[[149 120 107 113 113 144 128]
 [158 104 143 151 142 142 132]] Answer: 104

[[122 128 136 128]
 [101 131 131 110]] Answer: 131

[[125 138 114 107 107]
 [134 145 120 116 102]] Answer: 145

[[134 146 157 106 155 120]
 [146 112 140 139 138 127]] Answer: 112

[[136 151 117 100 152 139 115]
 [133 108 142  99 108 134 100]] Answer: 108

[[145 131 111 126 135 126 122]
 [107 101 152 121 109 148 120]] Answer: 101
---
[128 154 131 145 132 132] Out: 128
[123 132  99 124 127 142 123] Out: 99
[107 124 129 127 119] Out: 107
[152 121 107 150 120] Out: 107
[119 148 128 136 138 149 112] Out: 112
[133 139 106 104] Out: 104
[124 141 153 115 127 119] Out: 115
---
array([135, 121, 117, 128, 101])
135
array([130, 152, 123, 135, 124])
130
array([129, 115, 154, 124, 139])
129
array([129, 139, 121, 102, 119])
129
array([121, 133, 116, 154, 101])
121
array([114, 140, 113, 108, 152])
114
array([119, 150, 111, 117, 155])
119
array([140, 151, 132, 130, 107])
140
array([130, 122, 104, 135, 111])
130
array([111, 144, 104, 110, 139])
111
---
[[130 127 120 130 126 116 115 134]
 [137 127 147 143 139 129 128 129]
 [140 137 152 138 119 132 119 123]
 [132 136 133 132 116 130 129 133]
 [123 125 133 131 141 135 132 122]
 [114 114 115 121 123 140 128 135]
 [116 128 144 124 123 128 107 139]] ==> 139

[[127 110 113 113 117 145 124 135 134]
 [121 116 114 143 124 131 130 111 118]
 [144 141 138 127 123 121 146 125 123]
 [128 119 115 109 109 127 112 131 136]
 [121 141 139 150 128 117 131 125 131]
 [136 129 113 136 126 124 117 125 132]] ==> 132

[[136 120 116 135 116 129 130 113 143 130 118 130 126 138]
 [135 124 118 135 120 130 128 114 145 129 118 129 126 140]
 [133 118 113 140 116 129 133 107 145 128 121 133 128 142]
 [137 120 118 139 119 128 134 111 148 130 121 134 127 142]
 [139 122 118 136 121 131 128 114 148 130 118 129 127 140]
 [136 122 118 137 120 129 131 113 146 129 119 131 127 141]
 [136 118 117 141 119 127 136 109 149 130 123 136 127 142]] ==> 142

[[113 131 121 137 131 136]
 [122 140 140 121 116 142]
 [132 132 124 132 136 128]
 [125 140 147 112 106 157]
 [145 104 117 135 148 108]
 [140 145 130 117 120 130]
 [121 134 123 118 117 142]] ==> 142

[[124 113 138 122 125 114 119 111 113 137 125 129]
 [108 127 129 101 124 125 142 128 126 111 138 141]
 [120 149 127 114 120 134 142 145 146 125 133 137]
 [113 144 120 120 135 140 137 145 143 130 136 119]
 [127 113 143 123 138 129 120 111 112 129 130 120]
 [138 108 128 137 135 131 122 113 108 124 123 138]
 [153 111 138 151 134 131 107 111 111 149 113 130]
 [127 111 138 129 142 131 120 112 111 131 131 117]
 [152 111 134 151 136 134 111 113 111 141 116 132]
 [117 120 128 125 144 134 128 124 120 126 136 114]
 [116 151 126 114 122 135 140 148 150 130 133 128]
 [153 111 134 149 134 133 113 113 111 138 115 135]] ==> 135
---
[133 102 146 153 148] gives 102

[[139 104 129 138 145 129 126]
 [142 141 153 124 129 116 115]
 [125 113 121 121 139 122 130]] gives 121

[[151 116 148 122 144]
 [135 144 136 129 125]
 [144 112 141 121 139]] gives 112

[[129 127 128 128]
 [105 150 131 125]
 [143 127 128 130]] gives 143

[101 138 133 154 121 124] gives 133

[133 152 154 155 131] gives 152

[119 115 111 103 132] gives 115
---
[[112 122 128 118 118 152 125]
 [142 118 131 139 136 111 124]
 [107 136 138 115 112 114 132]] => 124

[[139 138 102 114 111]
 [119 135 138 115 144]] => 144

[[156 101 124 113 154 140]
 [142 116 117 134 114 116]] => 116

[[124 128 123 157 135 129 107]
 [126 126 120 137 128 129 119]
 [124 127 122 156 134 129 108]] => 119

[[130 158 113 132]
 [134 116 108 142]] => 142

[[157 121 137 106 114]
 [131 112 139 134 121]] => 121
---
[130 108 118 104 111]
111, 130

[[129 111 122 123 122 140 138]
 [119 149 146 108  99 121 115]]
138, 119

[130 128 150 156 122 123]
123, 130

[124 118 146 117 102]
102, 124

[117 138 129 108 137 151]
151, 117

[[150 137 136 130 151]
 [125 136 137 132 136]]
151, 125

[117 108 147 132 126  99 110]
110, 117

[[129 127 142 144 101 105]
 [115 156 138 129 145 102]
 [137 118 157 154 157 127]]
105, 137
---
[101 122 102 123 154] value 101, 154

[[155 137 115 113]
 [146 123 154 121]
 [122 145 122 113]] value 155, 113

[135 127 104 148 123] value 135, 123

[[136 134 131 129 147 133]
 [128 133 149 129 130 130]
 [128 133 134 129 129 129]] value 136, 129

[124 146 131 107 112] value 124, 112

[143 153 145 101 126 120 111] value 143, 111

[[121 139 109 102]
 [118 117 111 109]] value 121, 109

[107 147 140 114] value 107, 114
---
[[127 129 131 128 154 125]
 [127 129 129 128 154 130]] result: 154

[[113 109 124 136 138 151]
 [113 141 136 110 138 129]
 [113 141 119 131 131 119]] result: 131

[ 99 133 140 104 143 157] result: 143

[103 139 122 151 137] result: 151

[104 141 121 147] result: 121

[[131 127 125 134 113]
 [131 127 128 132 105]
 [126 131 127 125 144]] result: 125
---
[126 148 106 145 134] -> 134

[139 156 120 151 119 101 154] -> 139

[106 119 153 129 126] -> 126

[[128 108 140 118 103]
 [145 121 150 107 124]
 [132 111 152 108 126]] -> 124

[136 121 146 154 126] -> 136

[106 139 144 129 134 132 124] -> 132

[[131 147 123 125 128]
 [129 156 120 123 124]
 [145 127 131 135 151]] -> 129

[139 146 117 101 128] -> 128

[[132 134 148 124 120]
 [133 129 107 117 112]
 [117 119 137 136 136]] -> 129

[123 135 106 127 109] -> 123
---
[[130 114 134 125 130 152 127]
 [126 126 130 130 127 124 128]
 [134 129 128 130 127 131 130]] 127

[[135 139 129 130 142]
 [143 147 157 106 117]] 142

[117 101 148 137 127 110] 110

[124 101 134 126 133] 133

[106 129 125 130 123 126 138] 138

[[116 109 120 115 134]
 [125 155 116 134 118]] 134

[126 128 109 107] 107

[110 121 153 113] 113

[[148 152 128 139]
 [148 155 128 139]] 139

[102 122 133 132 124] 124
